-8 35 4 -35 65 -46 -10 -13
-13 13 45 -3 13 -20 -61 0
16 11 16 9 -7 -13 9 -18
-6 53 -10 22 -22 -37 30 35
-17 14 36 -26 -5 -19 -17 -14
12 -4 12 13 6 4 39 6
5 -3 -19 -4 9 0 -27 -2
-20 -18 34 -1 30 -10 -28 12
->
-10 -13 -8 35 4 -35 65 -46
-61 0 -13 13 45 -3 13 -20
9 -18 16 11 16 9 -7 -13
30 35 -6 53 -10 22 -22 -37
-17 -14 -17 14 36 -26 -5 -19
39 6 12 -4 12 13 6 4
-27 -2 5 -3 -19 -4 9 0
-28 12 -20 -18 34 -1 30 -10

61 -17 13 -13 3 -18
2 13 13 4 1 1
10 -39 15 -4 -1 -11
4 9 15 3 0 4
23 -8 10 -9 -3 -6
-16 10 1 6 -7 16
9 -13 -29 -23 -24 0
-14 -52 17 4 4 -15
->
3 -18 61 -17 13 -13
1 1 2 13 13 4
-1 -11 10 -39 15 -4
0 4 4 9 15 3
-3 -6 23 -8 10 -9
-7 16 -16 10 1 6
-24 0 9 -13 -29 -23
4 -15 -14 -52 17 4

-25 -19 -21 -15 -16 -14 -14 -1 -1
-27 -41 -37 -46 -49 26 -47 -28 -26
->
-1 -1 -25 -19 -21 -15 -16 -14 -14
-28 -26 -27 -41 -37 -46 -49 26 -47

-11 9 27 -12 -2 -8 -22 27
-12 26 -17 -15 22 2 17 -50
-11 -3 14 25 15 -12 -14 6
-11 8 27 -6 -8 2 -30 16
-11 6 27 -2 -12 6 -29 6
-12 5 26 2 -15 8 -25 -6
-11 0 20 22 -9 -13 7 -14
-13 28 -13 -26 27 -10 16 4
->
-22 27 -11 9 27 -12 -2 -8
17 -50 -12 26 -17 -15 22 2
-14 6 -11 -3 14 25 15 -12
-30 16 -11 8 27 -6 -8 2
-29 6 -11 6 27 -2 -12 6
-25 -6 -12 5 26 2 -15 8
7 -14 -11 0 20 22 -9 -13
16 4 -13 28 -13 -26 27 -10

-31 -13 -3 48 21 -24 -8 -8 38 -1 51 -6 -42 1
41 4 35 35 13 -49 13 -49 -9 45 4 43 6 -26
->
-42 1 -31 -13 -3 48 21 -24 -8 -8 38 -1 51 -6
6 -26 41 4 35 35 13 -49 13 -49 -9 45 4 43

26 10 -6 -60 -3
0 -31 18 3 31
42 -1 -31 -21 -26
17 0 -63 -29 -1
-28 -38 -3 -1 39
->
-60 -3 26 10 -6
3 31 0 -31 18
-21 -26 42 -1 -31
-29 -1 17 0 -63
-1 39 -28 -38 -3
---
-38 1 -10 -11 12 28
-16 -3 -17 -23 17 -3
24 36 1 -10 -17 53
16 -10 -13 -27 23 -11
15 -17 -6 13 6 24
19 15 9 13 -6 -10
2 11 -49 17 32 -12
11 -46 -27 -31 -50 54
-27 -57 18 -34 -5 47
-5 -19 -60 -7 22 -12
->
-5 -19 -60 -7 22 -12
2 11 -49 17 32 -12
11 -46 -27 -31 -50 54
-16 -3 -17 -23 17 -3
16 -10 -13 -27 23 -11
-38 1 -10 -11 12 28
15 -17 -6 13 6 24
24 36 1 -10 -17 53
19 15 9 13 -6 -10
-27 -57 18 -34 -5 47

53 -6 21 -9 9 -28 6 18 12
31 -21 -51 -27 -30 -8 14 -59 -3
->
31 -21 -51 -27 -30 -8 14 -59 -3
53 -6 21 -9 9 -28 6 18 12

-17 -13 -13 -14 -16 -13 -9
23 -43 -49 -60 22 6 -9
-63 19 27 34 -59 -32 -10
-37 2 5 8 -35 -21 -9
-66 20 29 36 -62 -33 -9
->
23 -43 -49 -60 22 6 -9
-17 -13 -13 -14 -16 -13 -9
-37 2 5 8 -35 -21 -9
-63 19 27 34 -59 -32 -10
-66 20 29 36 -62 -33 -9

-1 21 -19 -56 -27 -42 12 36 3 19 -47 -17 11 22 -52
-42 -42 57 -46 -47 9 29 -47 -34 -8 32 42 21 -35 -50
-4 28 21 11 -20 -42 6 -56 -48 40 -28 21 -16 -36 -16
->
-1 21 -19 -56 -27 -42 12 36 3 19 -47 -17 11 22 -52
-4 28 21 11 -20 -42 6 -56 -48 40 -28 21 -16 -36 -16
-42 -42 57 -46 -47 9 29 -47 -34 -8 32 42 21 -35 -50

-19 -8 20 39 33 4 -26 -36 -23
-49 -46 -23 0 3 -13 -34 -42 -34
2 -2 14 40 54 42 11 -15 -17
->
-49 -46 -23 0 3 -13 -34 -42 -34
2 -2 14 40 54 42 11 -15 -17
-19 -8 20 39 33 4 -26 -36 -23

-1 29 6
21 -21 7
-62 -9 11
-14 -18 4
-5 -27 3
-2 21 21
32 17 8
-20 -8 -12
->
-20 -8 -12
-5 -27 3
-14 -18 4
-1 29 6
21 -21 7
32 17 8
-62 -9 11
-2 21 21

-4 5 34 -8 -4
2 13 -29 -6 0
-9 -28 -10 -9 -8
1 24 -62 -8 -1
-8 -32 0 -7 -7
2 24 -3 -6 0
-7 -20 9 -7 -6
-13 -52 32 -8 -11
-5 -9 22 -7 -5
-10 -36 51 -8 -9
-9 -25 42 -8 -8
->
1 24 -62 -8 -1
2 13 -29 -6 0
-9 -28 -10 -9 -8
2 24 -3 -6 0
-8 -32 0 -7 -7
-7 -20 9 -7 -6
-5 -9 22 -7 -5
-13 -52 32 -8 -11
-4 5 34 -8 -4
-9 -25 42 -8 -8
-10 -36 51 -8 -9

0 -1 30 -4 13 -6 10 61 -28 2 7 9 -13 -2 4 -7
4 9 -26 -47 -4 -4 -1 -5 -43 7 0 1 3 -22 -12 -3
-4 -6 -13 -27 -8 12 -8 -33 -42 -8 -7 -9 13 11 -5 17
->
4 9 -26 -47 -4 -4 -1 -5 -43 7 0 1 3 -22 -12 -3
-4 -6 -13 -27 -8 12 -8 -33 -42 -8 -7 -9 13 11 -5 17
0 -1 30 -4 13 -6 10 61 -28 2 7 9 -13 -2 4 -7

-11 -1 -8 -58
-12 8 -10 -51
->
-12 8 -10 -51
-11 -1 -8 -58
---
41 -28 -3 18 -14 -26 1 -21 -12 11
-20 -3 20 28 7 -4 12 -8 35 10
8 -18 -23 -9 -26 -32 -47 -27 -2 9
-13 -30 -16 -18 -18 37 -13 13 -18 -29
-17 2 32 9 -28 1 -19 -14 -19 -35
27 48 6 39 53 -17 35 -2 18 37
-9 9 -11 -41 13 15 -28 -4 0 45
-29 31 -12 -1 21 -12 26 48 51 -13
->
-13 51 48 26 -12 21 -1 -12 31 -29
45 0 -4 -28 15 13 -41 -11 9 -9
37 18 -2 35 -17 53 39 6 48 27
-35 -19 -14 -19 1 -28 9 32 2 -17
-29 -18 13 -13 37 -18 -18 -16 -30 -13
9 -2 -27 -47 -32 -26 -9 -23 -18 8
10 35 -8 12 -4 7 28 20 -3 -20
11 -12 -21 1 -26 -14 18 -3 -28 41

-22 -9 32 1 13
-1 3 2 1 5
17 -27 -21 3 -18
-6 16 2 -7 -11
5 12 22 -8 1
-1 13 25 2 13
11 -41 1 -3 13
-40 -27 62 -1 12
11 7 -1 -2 -30
39 6 -22 10 -15
->
-15 10 -22 6 39
-30 -2 -1 7 11
12 -1 62 -27 -40
13 -3 1 -41 11
13 2 25 13 -1
1 -8 22 12 5
-11 -7 2 16 -6
-18 3 -21 -27 17
5 1 2 3 -1
13 1 32 -9 -22

20 -10 28 -11 8 0 -7 2 13 25
25 -8 15 0 12 3 -16 42 6 5
-20 6 -8 -5 -10 -3 15 -47 -2 5
-21 11 -34 13 -7 2 5 3 -15 -28
-18 7 -15 -2 -7 0 10 -31 -5 -1
-3 -3 9 18 -9 -12 8 21 -6 -33
18 -8 21 -10 8 1 -7 4 11 22
-1 4 -10 -18 7 11 -5 -28 5 32
->
32 5 -28 -5 11 7 -18 -10 4 -1
22 11 4 -7 1 8 -10 21 -8 18
-33 -6 21 8 -12 -9 18 9 -3 -3
-1 -5 -31 10 0 -7 -2 -15 7 -18
-28 -15 3 5 2 -7 13 -34 11 -21
5 -2 -47 15 -3 -10 -5 -8 6 -20
5 6 42 -16 3 12 0 15 -8 25
25 13 2 -7 0 8 -11 28 -10 20

54 -51 -22 -3 9 8 18 -59 58 -21 30 25 4 -1 -36
-8 21 53 0 4 -61 57 -55 58 -10 -2 27 56 -44 32
52 32 13 -58 61 -41 -59 -36 -44 43 -42 -13 -19 33 -32
50 -30 57 21 32 13 -50 20 -62 -5 -16 59 -47 -2 -45
39 45 14 15 23 61 -6 -2 50 54 56 -17 -12 42 -59
->
-59 42 -12 -17 56 54 50 -2 -6 61 23 15 14 45 39
-45 -2 -47 59 -16 -5 -62 20 -50 13 32 21 57 -30 50
-32 33 -19 -13 -42 43 -44 -36 -59 -41 61 -58 13 32 52
32 -44 56 27 -2 -10 58 -55 57 -61 4 0 53 21 -8
-36 -1 4 25 30 -21 58 -59 18 8 9 -3 -22 -51 54

-10 -7 15 0
-47 -44 33 -42
-23 -29 -27 -23
-19 -21 23 -18
28 25 -44 22
->
22 -44 25 28
-18 23 -21 -19
-23 -27 -29 -23
-42 33 -44 -47
0 15 -7 -10

-11 -3 -2
-14 -7 -6
26 22 21
31 24 23
-14 23 27
-12 -3 0
22 -15 -18
47 -4 -12
-7 11 12
5 23 27
->
27 23 5
12 11 -7
-12 -4 47
-18 -15 22
0 -3 -12
27 23 -14
23 24 31
21 22 26
-6 -7 -14
-2 -3 -11
